Rows are one point carried round by a steady rotation, each followed by how many steps it has turned.
The counts run from 0 to 225.
[ -0.3 -40.5  -9.2 -20.7  28.1  16.7  24.6  47.9  26.7 -13.9   1.5  14.9
 -18.2  -2.5  13.0 -40.4  14.3  -7.7   4.8 -35.7  -1.6 -17.2  -9.1  12.1
 -21.0  10.7   5.1  -5.5   2.6   3.7 -18.1  11.7   0.4   7.6  21.4 -12.9
  24.5 -11.5   2.8  20.9 -16.0 -38.5   3.2 -17.9   9.0]
202
[ 26.5 -30.6 -10.7 -16.7   4.4  10.3   0.1   8.0  11.1 -18.8 -20.3   2.8
 -28.5 -18.6  -3.0 -51.4 -15.9 -29.0   3.0 -28.3 -11.0  -7.1 -18.3  24.4
 -13.2  -3.6 -10.1  -7.5  -5.2  -6.3 -19.7 -13.1 -18.8   2.2  -1.4  31.0
  -9.8 -22.1   7.5   3.0 -24.0 -26.8  -8.2 -13.4  36.8]
115
[-21.4 -29.7 -27.5 -26.5   5.5 -18.3  -2.4  17.1   2.6   7.2 -16.6  -8.4
   1.6  -0.6  36.6 -44.5 -21.7 -16.4  -6.9 -25.0   0.5  18.5  10.5  25.3
   5.7  16.0   7.5  13.9  -4.0 -18.6 -19.7  -5.3   2.3 -12.2  10.2  -1.5
  -5.2   1.3   5.8  13.0 -47.4 -25.4   7.3 -45.2  13.7]
28
[  6.8 -12.3  -5.4  17.1  16.1   7.3  15.7  64.2  14.5  -6.1  -3.2  15.1
 -34.4  -2.8  32.1 -27.4 -13.2 -12.7   6.1 -22.4  -0.7 -12.8 -19.4   9.9
   4.4 -29.8  10.8  -4.1 -34.7 -14.6 -16.7 -15.3 -10.9 -40.9  25.1  29.4
  -3.0   3.8   5.6  -1.4  -4.1  16.2  12.0  -4.9  19.6]
12
[ -4.5 -39.0 -19.7 -45.5   6.6 -19.3  14.4  -3.4   2.7 -21.7  -7.3  19.8
 -21.2 -16.5  39.7 -30.3 -30.0  -2.1  -5.1 -31.7   4.0   7.1   4.5  30.6
 -15.6   1.0 -19.4   8.3   2.5 -18.0   5.5  -3.0  15.1   5.5   3.9   2.2
 -11.6  -9.0   6.0  10.4 -11.6 -13.5  17.1 -23.1  28.5]
105
[ 10.5 -30.2 -35.7 -12.9  14.7  -1.7  21.6  26.2   8.9  -4.2 -32.1  20.1
 -25.7 -18.5  23.6 -29.3 -21.6  11.3  -0.3 -30.1  -1.6   2.6  -2.7  28.0
 -25.1   3.4 -11.6 -10.2   0.6 -14.1 -31.5 -36.4 -25.0 -12.7   1.9   7.4
  14.3   9.5  14.8   3.7 -13.3  -8.3  -7.8   1.7  12.5]
118
[  0.1   4.6 -13.4  -4.3  -9.3  -6.1  13.6  37.9  -5.5   0.8  -8.5   1.4
 -31.9  15.1  33.8 -53.9 -18.0 -25.2  10.7 -34.4 -12.1  -1.5 -17.2  27.8
  -8.2 -14.6   8.1  19.4 -20.1 -19.0  -0.7  23.2   5.5 -15.7  20.3  28.4
 -13.6  -2.7 -17.4  -8.6 -15.7   5.6  27.5 -27.0  12.1]
14
[-32.9 -27.7  -8.3 -23.2   4.5  20.3   9.3  31.1   5.1 -21.4 -12.5  29.9
 -39.4  -7.9  20.8 -31.2  -8.3 -11.6  -8.1 -29.4  -4.5  -3.0  -3.7   6.6
 -17.4  -4.6 -16.3   9.9  -2.5   8.5 -18.8  -9.0  -3.3   2.7   0.1   2.5
   5.7 -14.0   0.7  15.4 -32.5 -39.2  -4.8 -41.1   4.4]
213
[ 17.7 -21.0 -20.2 -41.3  -6.7  -3.8  14.5  33.0   7.0  -0.7 -25.6  -3.4
 -33.3   2.5  24.5 -60.9  -1.1  -8.5  19.2 -31.7 -16.3  -5.2 -17.2  32.1
 -25.0   5.1 -14.6  15.6   0.5 -15.4  -7.8  20.5 -17.7  10.3  -3.4  19.3
   2.1  -0.1   1.3  -4.2 -17.2   0.4   6.7 -14.4  15.8]
123
[-23.7 -25.5 -25.2 -15.9  20.8  13.0  12.8  47.1  -7.8  11.1 -22.5   7.2
 -33.9 -19.3   6.4 -43.7  -4.8  -3.8   4.5 -13.5   1.8   6.8  -4.8   7.9
  -0.3  15.3   3.5  24.5  -2.1  11.2 -24.5 -17.5 -23.3 -24.3   0.7  30.1
  12.9  12.6  11.3   3.4 -27.1 -16.1  -0.6 -26.5  -5.9]
136
[ 10.2   7.6 -20.1   5.8   4.3  11.8  14.3  55.7  18.7   7.4  -4.7  -0.7
 -22.2  -7.5  26.8 -39.2   1.9  -7.8  13.0 -28.1   2.0 -16.9  -5.5  53.1
 -17.7  -0.9  -6.0   6.2  20.3   3.1 -13.1  22.2 -19.0  11.7  18.6  11.2
  15.6   3.2  -3.2  -8.0 -29.3 -34.8   9.2 -16.2  16.3]
199
[-26.5 -31.3 -37.2 -19.4   5.9   7.3  21.7  42.1   6.9  17.8 -18.9  12.6
 -23.1  10.3  21.7 -29.8  -3.2 -11.4  -1.1 -22.3  -7.8  -4.6  -4.2  21.2
  -7.3   3.1   5.4  18.9  10.6   0.4 -24.7 -15.9 -18.2 -24.1   5.5  14.3
  18.0  29.3 -11.1   3.8 -40.1 -26.8  -1.3 -22.9   8.1]
137
[ -3.0   7.4 -12.5  13.3  14.1 -16.5   5.3  31.9  10.9   8.7  -1.0  -5.6
  -1.6 -14.3  40.8 -44.6 -26.5 -32.5   6.8 -20.9  -7.9 -14.0  -1.6  59.9
  11.5  -4.1  20.5  -4.3  -0.2 -14.7  -0.7  16.9  -6.1 -19.6  27.5  15.2
  -7.7 -13.9  -8.9  -1.9 -26.9 -16.3  14.4 -15.0  36.4]
32
[ 22.0 -36.7   2.0 -45.3  19.4  -7.7  26.9   9.6  15.1 -16.2  -3.3  13.7
 -20.2 -25.3  23.2 -27.9 -30.0  -1.9  12.9 -42.6  -8.5 -19.8 -24.4  31.5
  -6.4  -6.8  -1.6 -13.6 -17.7 -22.8   2.0  -2.4   7.4  -9.3  19.1  14.0
   0.5 -14.5  12.6  -2.7   4.9   3.7  13.9   1.4  29.2]
113
[-17.8 -22.5 -33.4 -37.1  29.2 -13.1  32.3  47.0  23.4  12.8 -11.2   9.4
 -20.6  -4.5  35.2 -32.8  -7.6   8.5  16.8 -38.8  -4.0 -12.4 -17.0  22.4
  -8.3  10.5  -7.3  10.9  -8.5  -7.9   1.5  20.7   0.1 -14.8  14.4  14.5
  17.2  19.7  -4.3 -15.0   2.9  10.1  18.8  -3.3   2.6]
131
[ -4.3  -5.8   1.9 -25.4   7.4  11.3  18.2  36.2  11.4 -17.5  11.7  17.2
 -47.9 -16.6  24.7 -41.2  -8.8  -8.1  17.5 -15.1  -5.0 -18.8 -14.9  25.7
  -4.8 -14.7  -4.8  17.2   4.6  11.4  11.1  49.9   3.6  -7.3  18.7  12.5
  -1.9 -26.9   0.1   8.2  -1.5 -23.0  19.0 -21.1  20.6]
211
[ 15.2 -25.9 -17.2  -2.5   6.4  -2.5  11.2  -6.6  23.1  -5.3 -13.7  15.6
 -24.7 -21.7  27.8 -25.0 -20.5 -17.8 -15.9 -16.0  -5.1  -7.7  -4.1  52.3
 -10.0 -22.9  -5.4  -9.4  -3.5  -8.7  -8.4 -27.6  -8.5 -14.3  12.4  13.3
 -16.9  -2.8   3.3   7.3 -21.9 -20.5  -5.5 -18.9  63.2]
108
[ 16.3 -38.8 -33.0 -10.4   7.6  -1.6  31.7  14.3  25.4  10.2 -21.4  20.9
 -24.0   7.3  33.2 -24.6  -7.0  -2.4  -2.3 -35.7 -14.8  -8.3 -20.5  47.8
 -13.2  -7.6 -15.7 -12.0  -7.2 -21.4 -19.7 -26.7 -18.6  -7.1   7.3  11.8
  10.2  17.5  -7.6  -1.6 -10.7   5.2  -1.8   3.9  31.0]
119
[ 12.5 -22.0 -31.4 -46.2  13.9 -13.9  -2.3  19.6   1.3 -14.9 -15.7   3.4
 -30.6 -35.8  44.2 -42.6 -29.4   6.1   1.7 -16.5  29.0   1.8  -5.6   4.6
  11.3  -4.7   3.8  -5.1  15.2 -34.7 -17.3 -13.5 -11.5  -8.1  -3.0   8.2
  -3.2  -1.2  10.3   2.0 -16.1   4.1   6.1 -29.3   5.3]
175
[-13.8 -21.4 -41.0 -17.1  -8.0   3.4  26.7  33.6  22.8  10.1 -10.1  15.1
 -25.6 -11.5  43.1 -29.9  -7.1 -11.0   1.3 -35.4  -1.6 -34.2 -18.4  43.7
  -4.9 -15.9  -9.4 -26.0  18.4  -4.0 -22.6  -9.8 -16.7  12.4   5.9   3.3
  22.4  16.1 -12.2 -11.1 -12.8  -3.5   9.6 -12.8  22.9]
61
[ -6.8 -23.6 -19.6 -18.2   8.2   0.0  13.6  21.3  21.0  -5.4  -6.6  14.6
 -57.8  -3.1  38.6 -36.1  -8.4  -8.4   8.3   6.0  -9.6 -14.2 -17.1  22.8
   6.4 -23.7  -2.4  10.7   1.9  17.0  -7.9   1.1 -20.1 -39.9  -0.9  39.9
 -13.4   5.5   8.1  -9.2  -3.9  -5.9   7.8 -19.0  29.1]
0
[  6.0 -15.0 -13.8 -38.8 -18.0   6.4   4.8  29.5  15.6  -2.9  -8.9  -4.3
 -52.1 -12.3  26.0 -56.2  -7.2 -10.6  22.3 -24.7   0.1 -28.4 -19.1  20.4
  -7.4 -16.4   2.3   6.9  18.0  -0.7 -10.2  24.1   2.8  14.3   8.6  23.9
  10.5  -8.6 -10.5 -13.7 -22.4 -17.8  15.1 -33.2   5.5]
65
[ 10.0 -37.9 -30.9  -3.5   7.1  -0.9   4.6  21.0  26.3   2.3 -21.1   3.0
  -0.1 -12.7  37.0 -31.1 -17.6  -5.4 -12.6 -27.8  16.7 -16.0 -19.7  29.2
   5.0 -22.2   0.7 -28.0   4.0 -35.2 -28.6 -23.6 -14.5 -15.0   4.1  -4.3
  -4.0   6.1   4.7   7.6 -14.6  -0.7  -4.4 -12.8  34.5]
177
[-16.9  -4.4 -11.1 -14.2  20.7   9.3   1.9  30.2  -5.9 -14.3   0.8   5.2
 -42.7 -24.7  16.7 -49.4 -28.4 -27.1   6.4  -6.1  12.8   4.1 -11.5   2.3
   8.3  -1.1   7.3  12.1 -19.4 -11.5  -6.6  16.0 -19.3 -32.6   5.0  10.8
  -8.8 -39.1   6.5  21.7 -29.7 -18.7  -3.1 -42.8  -5.1]
154
[ 15.0  -4.1 -19.0 -21.6  18.2 -20.5  14.2  13.7   9.4  -8.4 -10.0   3.7
 -30.8 -23.4  45.2 -37.6 -32.7  -6.2   0.8  -6.5   3.6  -7.6   7.7  56.6
  -5.0 -14.5 -12.1   5.6  -0.3  -0.9  10.8  -6.7 -15.3 -15.3  13.7  38.3
 -21.5  -4.8   7.9   1.1  -6.8 -13.1   9.6  -3.5  41.8]
109
[ -6.9 -35.1 -16.8 -29.8   8.0  -0.6  14.3  29.5  14.8  -4.2   7.8  23.6
 -13.0   4.7  44.5 -31.1 -20.6 -11.1 -13.8 -30.9  17.1  -5.4   7.8  13.8
  15.0 -10.4  18.0  12.5   6.4  11.9  -5.8  -7.9  34.3 -23.7  31.6   3.5
  -5.9  16.0   1.1  15.5 -18.0 -23.0  11.7 -38.3  24.2]
87
[ 15.9 -33.4  -6.2 -19.6  14.8  -2.3  24.0  22.3  22.8 -21.2   4.4  20.0
 -12.1   0.3  36.9 -40.8 -23.0 -27.3 -10.3 -44.9   9.0  -7.0   2.3  25.9
  -7.5  -3.2  15.4  -1.4  -6.9  -8.1   4.5  26.5  26.4  -2.8  39.6 -15.4
  -2.5 -20.4  -4.2  12.3 -23.5 -20.7  13.3 -26.4  33.5]
94
[ 11.9 -21.5 -10.2  13.4  13.7 -11.3  18.9  15.4  25.6 -12.1  -0.4  18.1
 -13.2  -2.6  41.1 -21.3 -17.3 -15.1 -13.2 -31.7   3.4 -15.0  -9.7  48.2
 -20.5 -10.5  -6.2  -6.4  -9.9 -18.2  -0.1   9.7  -4.9  -5.4  30.6  -6.6
 -20.8 -20.8   5.1  11.8  -9.3 -18.1  11.4  -7.6  43.2]
101
[ -7.0   2.2 -19.2 -29.8  10.8   0.2  26.0  51.8  -1.6  10.5   9.6   3.7
 -38.4  -9.7  20.7 -55.3 -17.9 -16.5  27.2 -28.1   3.1  -9.9  -9.9  18.1
   3.5   9.8  13.4  30.1  -3.6  -4.2   3.3  34.0  -0.6 -17.2  12.4  25.6
  15.6  -4.0  -8.3  -5.8 -14.3  -4.9  16.6 -21.6 -10.7]
142
[ -3.6   6.7 -18.0  23.2  -2.4   8.2  -2.2  73.9   8.9  -3.9 -10.3   0.6
 -31.9  -8.7  21.9 -40.9   4.0  -7.5  12.5 -14.6  -3.8 -16.9 -21.4  25.2
 -18.8 -19.8  -9.1   0.8  -0.3  -6.5 -25.5   2.2 -26.3  -2.2  -2.6  15.6
  10.8   2.2   4.5  -9.3 -13.8 -17.7   5.5 -24.2  20.2]
71
[-10.6 -31.2  -0.8 -20.7  43.0  12.3  30.5  56.6  20.4   0.6 -12.2  10.5
 -20.2 -11.0   5.1 -29.9  -9.2   1.1  26.8 -33.2 -13.2 -17.3 -30.6  11.5
  -9.3   8.2   3.7  10.7 -24.4 -12.0  -7.9   3.4   2.1 -28.1   7.2   8.4
  18.1   5.1   3.6  11.7  -4.3   3.2  11.7  -0.3   9.9]
132
[ -7.1  -1.1 -31.7  15.4  -0.5  -0.1  19.2  40.9  12.8  16.8  -2.4  12.8
 -30.9   8.5  40.2 -52.7 -10.0 -25.4  -7.8  -5.1   4.1   6.8   6.8  28.1
  -6.2  -3.4  10.8  14.1   4.4   2.5 -17.0   8.5 -29.5 -24.8  24.7  16.2
  -2.8  -3.1 -14.3   5.9 -34.2 -27.4  -5.3 -39.6   2.6]
148
[ -9.8 -30.8 -15.9  11.3  21.7  -3.1  16.3  42.2  14.4  -2.1 -17.2  -2.9
   7.1  -3.6  22.2 -33.5 -17.5 -23.9  -4.5 -49.2  -7.3 -10.9 -23.6  26.3
  -2.6  -2.8  21.7  -7.9 -28.8 -29.9 -17.8  13.7   1.2 -21.2  30.9 -16.6
  -8.8 -11.7  -2.6   5.3 -27.1  -7.6   5.7 -17.5  20.3]
24
[  6.2 -19.0  -1.2  -2.1  -4.2  26.2   3.3  36.7  15.5  -8.7  -7.7  -2.3
 -38.0 -27.7   8.6 -48.4   2.2 -24.6  19.7 -30.4  -3.4 -33.8 -36.5  21.6
  -8.9 -18.2  -9.4  -4.6  -2.7  -7.2 -20.3   7.1 -15.1  10.3   7.5  15.0
  11.5 -17.2  -3.1  -1.6 -19.7 -30.0  -1.2 -21.4  21.9]
64
[ -3.3   7.9 -21.6 -15.7  11.8 -16.9  -4.0  38.8 -11.1  -9.9   3.6   8.7
 -31.5 -27.2  46.1 -38.4 -56.7  -3.7   0.0  -7.1  23.2   1.5   4.8  20.1
   3.9 -19.1   8.2  -7.5  -1.0 -22.8 -13.6 -19.8 -24.5 -15.2   5.1  22.0
  -2.2  -8.6   0.8   5.9  -0.3   1.5  15.0 -17.1   5.9]
168
[ -1.8 -16.9 -20.4 -28.0   7.9  10.2  26.1  40.8  25.7   7.8  -2.7  17.6
 -36.6 -23.7  37.8 -21.1  -7.4   4.5  20.0 -30.5   0.5 -40.9 -24.7  23.9
   5.9 -14.8  -1.0 -17.1  11.7 -12.9 -11.6  -1.3  -0.1 -13.9  12.8   1.6
  11.2   8.9   1.9 -13.3   5.8  10.7  15.4  -4.3  24.0]
62
[-23.5 -21.7 -21.6   2.2  -9.5   5.1   4.4  51.5   3.3  -0.7 -14.5  14.5
 -23.8  14.0  44.8 -39.3  -3.3   0.7 -10.8 -27.1   1.4  -1.3  -1.7  21.6
  -4.5 -18.7  -2.9  10.1  23.1   6.7 -26.0   0.5  -8.2 -11.1  14.0   9.8
   9.0  26.5  -9.8   0.0 -26.9 -35.7   2.7 -40.6  23.4]
79
